In the rows, zero is written as 128.
Each path is a new rotation, seen through one point. The rows after it are directions, each followed by how far the rotation turns it, in degrees per step (0 if it stays put).
Each turn is a multiple of 5 degrees from 10 to 175, or 0.
Each row of a path follows its step; steps can be skipped.
path 1
step 0: [129 124 133 117 129 136 121 131 128 130 115 131 133 132 122 120 127 124
 122 126 132 127 119 141 131 124 127 124 119 124 121 130 132 141 121 130
 135 130 129 129 132 121 128 121 124 135 124 137 124 120 130 126]
step 3: [128 131 127 130 133 134 137 119 130 130 119 120 129 127 124 133 125 125
 118 126 124 137 131 125 132 124 123 122 118 129 127 123 125 116 127 125
 125 123 125 121 129 125 136 124 125 131 128 140 113 130 128 136]
step 7: [129 117 126 126 130 136 122 128 121 131 130 142 133 120 130 130 138 132
 136 135 123 129 130 128 125 130 139 131 129 127 129 122 131 125 132 130
 133 132 132 118 128 120 139 123 130 134 128 138 122 135 132 127]
step 8: [129 138 126 129 132 124 136 133 131 118 116 125 127 130 115 130 136 133
 126 125 124 131 134 126 129 133 130 123 117 125 136 129 130 121 130 136
 129 125 132 135 135 123 127 131 124 122 121 123 135 121 137 124]
step 11: [125 128 122 131 129 122 125 139 135 117 134 117 125 128 128 120 127 118
 131 127 120 137 131 138 126 133 128 134 121 132 126 131 127 135 122 139
 130 133 130 122 119 124 140 127 129 122 121 135 129 130 132 128]
step 15: [125 124 133 130 129 122 137 135 136 125 126 134 132 122 126 123 130 119
 125 128 137 122 131 128 123 108 127 129 122 127 137 122 132 124 124 132
 127 134 120 125 136 126 128 135 122 126 132 135 119 123 134 129]
step 18: [129 126 128 135 125 134 133 121 141 125 131 126 139 134 135 132 126 127
 127 129 139 131 124 136 131 136 140 127 123 136 125 120 131 128 122 127
 127 133 119 113 131 124 125 127 128 124 126 127 122 136 125 123]
step 20: [133 125 137 121 126 137 134 132 131 129 121 130 123 123 128 130 123 125
 114 120 128 134 135 124 129 130 130 139 120 129 130 122 131 135 134 131
 139 123 129 121 129 127 121 130 122 132 123 117 124 125 131 121]
step 24: [123 135 130 136 121 127 134 130 127 130 140 135 128 133 129 133 121 129
 132 127 121 122 131 125 135 133 129 125 121 132 135 115 132 122 135 132
 133 136 120 124 118 136 121 127 136 136 124 129 126 133 125 127]
Speeds:
[127 126 125 129 129 131 124 127 130 129 126 126 127 127 127 131 127 129
 129 130 131 128 128 127 128 128 128 128 127 129 128 131 126 124 129 127
 127 126 134 128 128 128 126 124 129 129 132 130 126 130 128 128]
160
[129 128 130 130 128 128 131 126 127 130 128 126 126 127 126 129 130 127
 129 130 127 125 123 127 129 129 129 126 128 124 124 128 128 127 129 127
 130 130 129 128 128 130 131 127 131 130 128 130 127 125 129 128]
155
[126 129 128 130 133 124 130 128 130 125 129 126 131 127 129 129 131 129
 129 129 130 126 129 128 128 129 129 129 127 130 129 129 129 127 128 129
 130 132 128 126 127 131 125 127 130 125 128 129 131 127 131 126]
110
[126 128 128 127 126 127 123 127 127 125 129 131 127 131 129 128 128 128
 129 131 127 129 126 130 130 131 128 125 127 127 127 125 127 129 127 127
 129 129 128 128 130 128 128 127 128 126 127 131 130 132 128 125]
65
[130 127 126 129 125 128 127 126 130 130 128 130 129 128 128 129 131 127
 133 126 125 128 128 126 128 131 126 130 128 130 128 129 130 127 127 127
 128 127 127 131 128 126 130 128 129 129 130 127 132 130 133 128]
125
[127 128 126 128 131 126 129 128 126 126 131 130 124 125 128 129 130 127
 128 128 129 130 127 126 125 125 126 128 128 126 131 128 130 131 122 126
 126 127 129 128 126 126 129 126 129 127 127 131 126 128 128 129]
175
path 2
step 0: [132 135 140 135 129 135 125 130 119 127 133 124 132 124 144 124 131 129
 141 137 128 127 129 140 126 123 124 131 128 143 129 123 130 116 128 126
 124 138 129 125 140 127 128 134 127 130 131 124 123 141 124 126]
step 5: [122 140 133 136 138 130 128 127 125 120 127 120 133 133 126 123 128 121
 125 127 140 125 139 117 128 128 134 137 130 120 128 137 122 131 133 135
 126 119 119 112 132 131 140 136 130 127 135 129 126 126 130 136]
step 6: [120 132 122 132 124 126 117 136 141 124 139 128 123 132 129 133 126 127
 123 119 137 114 127 132 133 125 132 135 122 129 130 121 137 140 112 123
 122 130 128 130 120 131 130 129 135 126 123 127 128 126 136 134]
step 13: [113 137 108 133 133 118 123 122 123 131 131 119 129 127 119 137 129 142
 133 128 131 116 131 131 125 124 125 129 122 130 121 127 132 134 129 118
 128 122 134 126 123 133 123 125 125 127 127 123 116 129 133 124]
step 18: [130 121 135 129 121 128 134 131 125 132 137 133 125 126 134 120 124 127
 136 128 139 118 137 128 140 125 128 120 123 133 138 134 125 134 120 126
 138 130 130 128 127 113 121 135 119 126 126 140 120 127 138 120]
step 19: [132 129 136 135 137 124 127 126 131 124 122 127 123 122 124 120 124 133
 123 126 116 129 130 142 132 127 126 131 137 113 141 127 126 127 130 135
 123 132 130 137 130 126 124 127 128 143 134 143 120 119 130 135]
step 20: [117 130 130 130 126 129 131 130 121 133 123 119 135 121 124 128 132 133
 131 122 132 119 138 124 127 123 145 132 122 117 132 130 127 135 135 131
 140 122 134 125 127 133 128 122 124 137 126 126 135 120 133 112]
step 21: [127 136 128 133 140 136 123 129 125 131 128 131 122 134 126 127 125 133
 119 115 136 136 131 129 135 137 118 139 125 120 142 131 125 140 125 122
 123 134 125 127 130 124 141 119 134 132 125 122 128 132 124 124]
step 22: [120 118 121 116 118 134 129 124 133 118 134 128 129 124 129 136 131 134
 127 125 131 131 124 136 128 138 133 141 129 124 126 123 125 141 133 131
 134 127 124 127 115 136 114 119 130 126 122 128 130 126 119 133]
Speeds:
[127 126 130 128 129 129 128 127 128 132 126 130 130 132 129 132 128 128
 127 128 131 130 126 129 129 132 127 127 128 128 127 128 127 126 131 128
 129 126 126 130 127 128 127 126 127 128 124 127 131 128 125 128]
55
[131 127 128 127 126 129 132 132 127 127 129 128 130 127 128 131 126 129
 128 132 130 131 129 131 130 127 129 129 130 127 130 126 129 127 128 127
 127 129 128 130 125 128 126 130 125 130 130 129 129 131 127 131]
95
[127 129 130 130 124 130 131 126 126 127 129 125 131 129 129 128 132 129
 131 128 127 123 128 127 127 127 126 129 127 128 126 127 128 129 127 127
 130 129 126 130 125 126 125 129 128 128 128 127 129 129 126 125]
160
[128 127 130 129 127 127 127 125 127 128 126 124 129 126 127 127 125 127
 129 128 128 129 127 125 128 131 129 125 126 124 131 131 128 126 125 127
 129 126 131 131 128 127 128 128 127 129 126 129 125 130 127 129]
45
[131 127 130 129 130 123 132 125 132 129 127 129 127 125 125 127 132 127
 128 128 128 129 126 128 130 130 128 128 129 129 127 128 129 130 125 129
 125 130 126 130 128 129 128 124 130 130 128 128 130 129 128 129]
145
[133 128 129 130 128 125 127 129 128 129 127 129 128 129 127 129 129 128
 131 128 130 126 129 131 129 128 129 131 122 128 126 128 129 127 130 129
 131 128 128 127 130 126 130 131 131 130 128 132 126 127 128 129]
25
[130 127 126 127 126 129 128 127 125 127 129 128 128 127 128 128 132 127
 127 129 127 125 127 130 127 130 130 128 126 128 131 127 128 129 129 124
 126 126 124 128 128 132 133 128 128 128 125 127 125 127 128 130]
45
path 3
step 2: [124 136 125 136 120 124 132 135 131 135 128 120 128 118 118 134 126 127
 121 124 123 146 126 132 130 119 131 142 126 138 117 121 127 122 130 135
 125 123 133 126 134 122 131 123 133 130 134 129 134 128 121 140]
step 5: [126 128 124 134 126 125 113 131 141 133 126 120 124 117 133 131 117 128
 132 143 129 129 130 131 121 133 131 136 128 127 124 120 129 118 131 129
 130 135 123 124 129 130 138 121 130 121 127 114 124 114 121 117]
step 6: [127 122 145 130 136 132 132 122 139 135 136 122 127 133 130 133 131 126
 122 127 119 135 130 128 140 127 135 136 119 134 128 132 134 133 130 126
 129 139 132 124 126 123 135 108 117 122 122 120 127 123 128 131]
step 7: [125 132 128 122 131 113 144 124 124 140 131 127 126 121 117 135 126 119
 126 132 130 127 132 126 132 128 118 123 124 123 121 123 121 136 127 125
 131 131 141 130 126 118 127 122 131 140 122 118 125 116 133 127]
step 15: [122 123 138 120 129 129 135 143 123 132 147 128 134 117 116 133 126 123
 125 128 128 136 120 127 124 133 124 125 139 129 122 127 120 119 127 126
 136 127 131 131 137 136 131 123 128 128 138 131 124 125 116 125]
step 16: [120 129 139 128 125 121 130 134 132 128 120 132 121 124 139 128 126 137
 123 133 140 135 124 129 132 142 130 148 132 124 124 129 127 123 120 129
 135 130 131 127 139 129 141 129 136 131 119 132 127 126 126 116]
step 18: [136 125 137 127 127 122 124 131 131 128 130 111 128 129 117 128 123 122
 120 137 125 134 135 141 125 134 129 132 125 130 126 112 121 124 128 122
 117 124 134 133 138 126 122 115 122 135 122 121 126 120 136 129]
step 23: [124 132 129 131 122 121 139 132 131 129 132 130 125 132 122 131 126 130
 114 127 121 128 126 139 137 123 143 133 138 121 130 122 121 119 133 126
 141 126 145 125 124 122 134 133 130 134 132 125 137 124 131 121]
step 26: [127 126 129 130 139 130 130 122 130 130 135 130 130 121 127 129 125 126
 113 133 132 130 125 128 115 126 118 122 136 119 135 122 117 119 128 127
 128 141 136 125 131 127 128 126 136 122 128 125 119 105 124 127]
Speeds:
[126 130 129 127 126 129 128 128 129 129 129 127 131 129 129 128 127 130
 129 129 129 126 128 130 128 126 128 130 126 127 126 129 125 127 132 124
 131 130 129 129 124 130 128 129 127 128 126 127 125 131 124 128]
40
[130 128 126 129 127 128 130 128 127 130 128 125 130 127 126 133 127 129
 129 129 126 127 129 131 127 131 129 126 126 130 129 128 129 127 126 127
 129 126 127 128 132 128 131 131 126 124 126 129 125 129 127 129]
110
[129 127 129 130 129 126 125 126 127 126 128 130 126 127 129 131 129 129
 129 128 128 130 126 133 127 128 129 131 129 126 126 128 130 125 129 133
 132 131 128 126 126 129 129 131 128 127 130 129 129 127 126 128]
100
[126 127 123 127 128 129 128 131 128 131 127 127 129 126 130 130 125 128
 129 129 130 126 127 129 127 127 126 126 126 128 129 129 125 129 127 129
 128 132 127 127 125 125 127 130 131 126 130 128 131 125 129 125]
155
[132 131 127 130 125 131 128 126 129 131 128 128 128 127 128 130 126 126
 131 127 126 129 125 124 129 127 130 128 128 124 125 127 130 132 129 129
 127 129 127 128 128 126 128 127 129 127 127 127 127 127 125 129]
10
